128 stands for zero in the data rows.
Each row of this table is followed by its label. One hidden rule gives the labels. It looks at one to three of the table's principal directions, none of them among the few with the most spread.
[157 124 129  91 148  80 114 119 192 100  78 155 165 121 105 131 110  91
 114 181 115 146  86 119 158 121 133 143 161 103 124 148 123  93 131 134
 106 116 142  82 126  78 153  86 119 151 126 102  88 127 112] Z
[147 150 117  96 160  82 113 124 176 118 109 164 176 131 154 119 105 119
 119 185 124 147  74 110 158 100 106 140 149 117 124 174  99  50 129 142
 107 132 125  86  96  80 139  80 122 160 153 119  93 120  90] K
[119 161 118 153 122 130 133 163  98 146 150 139 101 106 156 123 120 142
 128 146 136 128 135 126 133 134 121 132 144 121 113 113 129 122 133 128
 148 113 120 147 134 160 118 141 132 115 131 124 129 143 150] V
[122 130 143 161 136 177 148 133 106 167 109 112  90 130 161 141 152 162
 169  80 124  88 164 130 119 119 125 125  73 166 128 105 131 142 105 151
 133 134 120 153 120 133 104 156 129 127 134 163 154 119 114] V
[140 134  88 131 141  95 109 180 202 121 111 100 136 103  93 118  91  83
  82 179 124 156 105 115 133 148 171 152 204 107 120 105 165 111 155 125
  85  97 149  77 135  93 126 100 118 157 114  61 100 155 142] Q
[138  72 118 146 154 113 129 142 171 139  82  99 112 130 104 101 143 122
 121 111 132 142 124 146 103 113 133 153 137 134 155 130 149 153 121 138
 106 147 142 122 115  92 130 132 111 151 151  77 116 133 144] K
[113 178 104 159 135 133 133 158 138 147 129 104 111 111 151 138 132 120
 132 144 114 142 139 111 140 122 134 132 139 136 114  98 148 130 155 124
 103 133 135 105 143 101 122 143 113 158 141 129 125 127 122] Z
[121 147  87 155 148 132 119 151 114 147 155 119 103 126 168 114 113 126
 131 158 136 128 121 135 125 121  99 144 150 134 118 152 140 113 133 141
 141 140 117 129 114 116 102 147 132 109 154 123 126 149 141] V
[134 152 147 121 151  87 109 107 179 131  87 156 149 110 112 141 118 107
 115 157 121 165  93 115 165 128 125 134 157  90 111 116 109 101 134 113
 102 119 146 100 138 102 146  95  99 153 121 104 104 108 133] V
[123 154 150 125 132  87 138 112 119 122  52 203  94  66 139 153 113 130
 192 185 146 130 102 150 171 132 108 154 120 126 109 118 114 123 142 178
 180  87 147 170 163 155 176 131 120  62 124 162  88 130 164] K
[126  94 120  89 104 104 132 109 129 100 142  99 146 184  56 116 175 112
  81 101 103 140 139 104 104 129 137 121 129 128 132 144 136 152 152 127
 122 161 136  97 138 100 115 144 135 145  94 119 140 106 111] V
[136 142 150 115 120 135 130  96 110 108 110 153 135 112 121 162 129 117
 154 130 121 119 137 126 150 137 132 108 107 109 109 111 122 141 119 120
 138 112 138 145 152 154 151 123 133 107 108 166 127 118 120] Q
[134  90 114 120  99 177 128 148  91 115 190  76 147 187 127 110 130 159
  98  72 117  98 176 115  48 124 162 105 100 140 143 117 133 165 105 102
 105 161 104 128 115 155 107 146 161 156 131 122 174 134 113] Z
[120 159 118 126 124 134 125 146  96 150 178 152 131 139 194 118 107 159
 114 139 147 110 116 125 120 121 103 129 128 141 134 159  93  84 125 122
 140 136  92 131  99 137 104 117 145 132 157 136 135 141 130] K
[124 149 118 123 119 127 126 131  76 125 162 155 128 118 166 147 105 145
 126 131 150 122 136 126  99 119 133 116 115 122 124 122  92 129 124 103
 133 129 106 157 131 179 135 118 148 131 153 149 132 132 156] K
[136 155 118 162 164 148 139 123 132 140 116 140 112  99 149 152 136 124
 160 137 126 130 136 124 148 108 114 127 121 131 109 112 134 122 118 135
 133 129 138 145 131 123 128 129 117 124 139 169 120 109 110] Z
[123 165 126 120 120 116 128 146  96 165 154 172 103 149 179 122 127 160
  92 137 144  95 112 116 122 129  94 147 139 142 125 158  83  87 135 143
 160 135  91 127 111 122  81 126 149 119 135 134 134 138 152] K
[122 137 144 111 103 137 136 115 102 118 138 126 129 148 118 129 149 133
 140 120 111 112 139 119 143 136 121 116 107 137 118 136 133 130 132 146
 152 125 126 128 136 137 121 149 137 106 101 155 140 122 107] V
[143 133  78 105 181  67  86 125 185 124 112 140 191 116 184 119  76 108
 105 176 150 175  65 121 120  93 116 132 156  94 148 182  95  53 123  94
  47 150 124  92  74  88 148  51 120 193 213  75  94 143 106] V
[141  74 148  82 128 104 109  95 179 109 111 102 187 167  75 131 127 111
  87  86 122 148 114 116 103 128 168 112 123 117 159 133 112 124 116  87
  64 139 133  87 111 104 133  84 118 192 123  86 134 110 111] V
[144 112 140 131 163 143 114  85 154 132  90 152 134 109 134 144 117 112
 147 131 135 116 113 148 150 130 104 126 119 103 117 141 116 123 103 128
 126 133 139 140 118 109 141 104 126 106 128 140 121 122 121] Z
[132  97 116 135 133 135 125 138 148 131 154 111 141 141 127  95 129 137
  98 110 141 137 121 137 106 124 122 132 147 130 158 152 134 123 121 113
 117 145 124 128 102 116 119 114 129 139 147  97 134 135 120] Z
[111 142 115 161 117 168 139 169 124 152 110  70  97 119 145 129 142 153
 148  86 118 100 172 114  96 127 167 126  91 161 124  74 157 163 137 155
  96 125 136 136 137 141 117 155 137 143 130 134 153 136 116] V
[118 140 119 151 113 156 128 158  91 152 176 120 101 135 161 124 113 147
 107 114 142 108 147 134  96 136 131 131 136 139 132 115 121 144 126 108
 138 133 100 139 128 148 100 144 141 130 140 121 147 147 168] Z
[153 121 132 146 180 136 134 118 181 138  72 123 134 120 134 140 141 117
 157 126 110 132 124 123 147  94 124 134 114 134 127 123 137 115 101 140
  99 138 142 111 113  78 132 114 103 165 149 137 112 104  90] K
[118 119 129 119 109 140 141 132 106 125 141 100 128 158 117 127 153 151
 131  91 114 116 156 109  96 117 146 119  93 157 134 117 129 142 129 138
 122 142 123 129 130 137 117 149 136 143 123 146 150 111 109] V
[129 142 128 180 167 150 135 141 157 154  80 139  74  71 151 136 117 123
 185 163 126 123 128 150 159 124 106 161 140 140 114 108 158 130 115 162
 153 107 146 147 145 101 135 150 100  88 145 141 109 131 145] Z
[ 98 134 132  62  38  93 125 126  48  94 203 149 139 178  85 118 130 143
  65 134 129 121 135 110  97 177 138 115 140 116 118 139  99 142 176 114
 173 128 106 127 161 182 121 152 169  91  67 124 154 139 167] K
[125 139 108 104 106 116 126 147 101 123 179 112 144 176 130 125 135 142
  82 113 119 129 140  94  84 118 146 119 131 140 136 134 112 119 137 107
 110 148 103 104 122 134  96 130 144 169 135 122 146 124 125] V
[116 143 136  65  75  70 129 123 100  92 167 157 151 158  85 114 142 118
  81 158 120 143 105 106 146 148 122 125 157 119 124 165 110 102 169 132
 165 115 119 105 143 139 125 127 143 111  86 123 120 127 133] V
[122 103 135 115 111 120 142 151 144 126 118 112 117 133 100 115 133 129
 124 127 121 121 132 129 122 135 148 146 131 160 146 127 142 128 138 146
 135 114 127 111 132 105 124 139 123 134 116 111 124 131 134] K
[121 136 123 120 107 108 137 154 130 112 157 104 135 141  98 124 127 108
 116 148 110 156 130 115 138 134 152 129 157 143 135 119 154 124 148 112
 127 112 125  93 143 119 120 144 111 154 115 110 121 130 133] V
[137 105 134  25  61  71 120 131 103  68 170 161 178 188  86  99 114 135
  72 167 115 116 103 101 111 153 138 128 152 124 140 188 105  83 142 138
 162 110 104  96 126 143 125 114 168 106  88 109 128 145 117] V
[126  97 148 118 131 120 117  92 150 130 124 102 147 165  91 126 149 113
 108  86 121 148 122 131 124 128 130 120 124 125 147 137 126 144 125 103
 102 151 130 103 121 100 116 126 108 159 123 105 138 111 128] V
[129  87 117  79 120  92 122  97 129 101 133 144 154 160 100  94 148 125
 105 137 135 129  97 134 127 127  91 134 130 123 140 204 115 104 142 158
 154 152 129 126 102 108 131 118 149  93 119 122 121 129 104] V
[142  99 138 102 145 131 125  69 153  92  91 141 158 122  92 138 140 103
 159 134 119 128 115 139 158 127 110 116 106 109 115 153 134 129 120 149
 136 134 157 136 127 112 164 113 131  92 104 162 117 108  82] Q
[106 113 137  93 100 120 136  75  84  99 145 130 155 144  98 153 147 121
 138 101 132 139 139 131 125 135 133  95  82 128 129 132 108 154 150 106
 130 148 132 142 141 154 157 133 137 126 106 167 140 105 117] K
[119 135 108 139 131 150 121 154 120 144 127 114 103 110 171 122 111 154
 146 122 137  99 141 126  95 122 132 138 111 149 131 128 130 120 119 154
 123 121 121 150 120 142 117 133 144 106 160 135 140 145 131] V
[118 111 141 104 130 123 129  82 149 107  81 128 143 124 104 120 160 133
 166 119 114 126 121 128 145 118 107 126  87 131 121 150 130 129 138 177
 133 142 159 140 131 110 163 131 129  91 117 160 126 102  79] K
[125 171 133 182 168 109 125 150 155 168  65 177  78  41 175 138  95 125
 173 186 154 143  97 155 181 133 102 163 160 111 111 105 129 107 128 149
 147  87 144 159 140 133 149 118  98  95 153 115  90 147 174] K
[156  83 160 112 152 140 125  89 154 123  77 148 143 130 122 148 121 125
 155 110 128 107 123 143 131 122 130 125  98 127 142 137 115 124  82 125
 120 123 130 134 114 115 139 104 123 130 133 138 126 117 114] V
[140 121 143 124 127 139 121 124 126 115 110 136 126 109 144 131 104 123
 166 137 138 110 119 149 144 133 129 128 121 132 137 142 141 124 104 146
 145  92 127 148 123 157 137 120 134  89 137 137 119 153 131] V
[106 143 118 143 105 112 151 184 152 127  67 109  77  85 108 104 137 142
 175 165 117 120 134 128 144 142 149 169 131 173 121  96 183 136 172 224
 157  81 161 137 161 128 148 169 124  73 105 127 109 147 128] K
[142  61 155  64 126  96 116  39 162  77 114 135 199 158  38 148 145  78
  95 102 122 161 106 134 141 141 136  97 122  88 143 157 107 141 129  75
 101 151 148 101 128 100 163  86 119 153  92 121 123  94 105] Z
[144 147 103 120 151  97 114 131 154 125 118 136 136 133 121 142 122 106
  99 153 121 145 113 104 123 116 134 136 159 112 116 127 123 109 136 120
 103 132 132 100 131 103 115 108 124 155 134 117 113 121 131] V
[ 97 120 121 125  91 159 134 127  59 131 184 110 122 138 143 117 136 159
 128  87 147 104 156 136  97 143 126 104  89 139 128 134 115 149 138 127
 147 141 114 169 121 184 123 148 161  97 119 150 164 137 130] V
[101 155 112 117  98 118 136 146 121 115 136 113 122 119 140 110 134 128
 147 158 115 132 126 125 148 135 118 134 128 149 130 146 153 120 167 157
 139 124 135 115 140 110 142 153 130 105 132 135 123 143 108] Z
[121 141 115 110  89 154 136 170  85 126 174 123 115 143 162 107 119 162
 120 130 128  76 147 116 101 137 132 130 117 159 130 147 128 111 130 159
 158 115 101 137 119 152 102 144 170  97 125 145 149 155 118] Z
[111 134 109 139 137 134 134 136 122 143 117  95 121 129 148 135 143 147
 150 102 121 130 149 112 100 104 141 123  88 154 131 111 128 132 134 137
  94 149 132 131 123 123 127 140 124 159 156 141 141 113 107] K
[124 138 126 139 130 131 140 145 143 137 122 100 118 140 116 140 138 126
 135 119 111 134 142 112 123 119 153 135 125 161 133 101 147 132 136 133
 112 124 129 103 138 106 111 145 110 161 126 133 130 115 123] V
[119 129 146  57  70 106 126  71 101  73 184 112 193 206  68 145 165 106
  78  96  94 154 139  93 119 137 143  83 117 117 140 144 115 150 158  70
 107 164 122  79 152 117 131 132 133 169  95 146 151  95  95] K
[150 107 146 119 173  81 112  91 192 128  67 179 142 104 116 120 114  95
 137 174 144 154  61 158 189 127  85 154 165 101 134 177 117  85 119 144
 142 116 144 117 107  81 147  88 102 107 133 101  82 129 133] V
[134 109 152 135 158  96 128  90 182 119  49 158 125  80  86 135 133  91
 164 159 134 159  93 159 190 137 108 144 144 104 121 130 143 132 135 150
 143 107 169 136 142 104 172 114  96  94 109 121  88 118 134] V
[104 174 120 136 114 133 137 140 115 133 131 131 109 104 148 118 139 131
 155 156 123 119 123 127 171 138 102 132 125 140 105 138 143 112 161 174
 159 116 138 134 136 125 132 150 134  83 112 156 123 136 107] Q
Which label does each new row get?
[136 147  96 161 161 156 122 171 125 169 161 111 130 132 215 132  96 156
 115 110 148 115 136 120  81  92 140 127 119 151 149 123 103 101 101  94
  77 149  91 122  85 124  97 104 133 200 202 117 139 140 130] K
[132 123 115  86  98 118 106 129  77 114 190 151 151 165 152 122  98 148
  75 125 147 109 125 119  75 138 131 115 135 110 136 157  84 115 120  94
 131 139  91 135 114 171 111 108 169 126 139 115 148 149 154] V
[148 118 137 151 170 149 115 137 173 151 104 142 138  92 176 130  85 140
 141 127 151 122 112 144 123 112 133 136 131 123 147 124 110  99  84 107
  94 115 122 138  98 122 138  81 116 153 177 108 118 136 130] Z
[121 181 101 153 122 126 124 202 102 162 155 137  91 118 192 106 108 172
 105 154 134 108 135 103  94 118 128 152 151 134 112 112 114 103 132 149
 134 120 103 136 125 152  97 137 146 132 156 109 134 152 157] K
[135 127 107 110 132 136 130 135 130 119 152 106 151 155 127 131 136 125
 107 119 110 119 141 101 106 109 141 116 116 137 124 134 122 117 127 121
 101 151 119 100 115 103 115 122 140 170 132 138 137 114  94] Z
[117 130 122  66  87 106 130  72  68  69 150 159 166 157  99 136 144 131
 144 147 119 127 127 118 135 144 106  99  94 111 103 162 116 127 155 149
 168 140 139 149 145 170 160 142 163  64  84 186 139 115  87] V
[124 112 137 149 137 113 141 129 158 142  81 125  99 121  84 116 162 128
 128 123 119 143 129 132 138 133 122 151 139 128 123 105 146 152 144 155
 138 134 154 129 147 102 133 150 107 119 103 110 121 112 138] K
[108 153 122 165 124 168 117 137  78 151 169 146  97  88 180 121  95 151
 149 137 161 105 133 155 131 151 101 124 129 112 105 125 120 131 121 134
 169 112 118 187 126 191 127 138 149  57 129 145 143 155 161] Q
[119  96 157 135  85 133 139 141  70 141 160 147  87 146  98 112 136 154
  96 100 149 111 148 151  98 164 130 136 141 124 135 110 118 175 125 115
 186 120 108 166 148 184 110 161 141  90  90 104 150 143 203] K
[138 120 137 152 155 135 129 114 159 145 124 114 129 140  99 140 148 107
 107 108 115 150 133 123 137 123 129 126 145 114 124 107 132 143 120  94
 107 149 135 104 131  89 113 128 100 171 117 114 130 101 131] Z
[147 103 108 136 145 133 101 134 155 122 141 110 139 138 100 119 102 108
  86 135 127 138 127 129 101 142 144 131 170  88 115 114 139 143 114 101
 105 135 134 114 129 125 119 116 131 135 114  84 133 139 150] Q
[107 126  99 133  84 190 146 165  47 123 199 109 110 124 173 117 109 164
 146 116 147  72 172 143  89 147 136 111  90 160 126 129 136 147 133 143
 164 125 104 175 121 190 125 158 182  79 123 168 162 163 124] Z
[123 129 130  51  96  80 115  83 123  70 114 160 174 132  93 128 128 110
 131 165 122 131  96 117 159 148 117 114 120 104 113 176 116  97 158 160
 147 112 147 124 136 141 164 107 154  75  91 151 115 129  89] V
[139 127 135 136 153 102 116 117 174 128 109 143 137 119 112 126 117  99
 116 159 126 163  98 138 157 127 115 144 171 106 130 134 131 119 129 109
 120 129 138 101 131  87 137 113  98 144 134  98 103 123 144] Z
[101 166 134 164 104 162 149 154  82 149 142 120  74 100 159 131 136 146
 176 127 131 106 153 141 150 143 119 132 112 163 120 108 156 145 140 160
 174  99 124 162 148 162 116 175 129  76 121 164 139 145 142] V
[147 164 120 144 178  86 124 135 173 147  78 174 119  96 155 138 121 118
 134 180 130 152  91 118 162 101 102 156 161 115 118 134 115  81 125 142
 122 121 136 115 123  90 130 101 103 145 159 121  89 118 130] K
[103 138 124  90  55 110 140 173  33 127 204 149 112 175 163  99 121 187
  89 126 144  96 141 118  67 136 129 136 119 163 149 153  89 124 149 134
 175 134  74 142 128 181 102 157 172 115 136 124 151 156 173] K
[132 119 107 112 130 120 122 138 138 112 121 119 133 128 134 106 125 124
 133 148 125 118 116 128 126 119 120 137 129 132 128 162 139 111 131 164
 131 127 132 124 113 117 131 125 144 108 138 124 118 143 107] V
[148  69 140 116 120 134 120 135 177 112 155  70 176 180  63 111 132 111
  61  78 110 153 140 116  87 130 183 114 154 118 163 108 142 153 111  64
  68 145 126  76 118 102 116 108 112 213 117  62 144 118 122] Z
[115 158 122 113 102  84 131 137 120 111 138 149 132 125 111 127 124 128
 116 161 133 158 111 118 138 140 133 136 156 130 129 124 130 118 167 134
 144 110 134 124 152 148 139 131 125 113 114 126 114 131 142] V
[134 151 124 157 175  65 104 137 196 169  92 163 104  91 117 121 117  91
  80 174 148 178  68 134 175 136  99 167 217  87 121 137 119  90 144 115
 121 113 140 102 125  80 108  94  87 140 136  60  87 133 184] V
[106 148 132 108  95 148 133  86  54 118 153 126 142 154 144 156 152 147
 147  88 123 110 159 116 117 135 122  84  61 123 111 122 106 153 138 115
 127 155 122 153 136 173 135 148 155 118 112 183 164 115 101] V
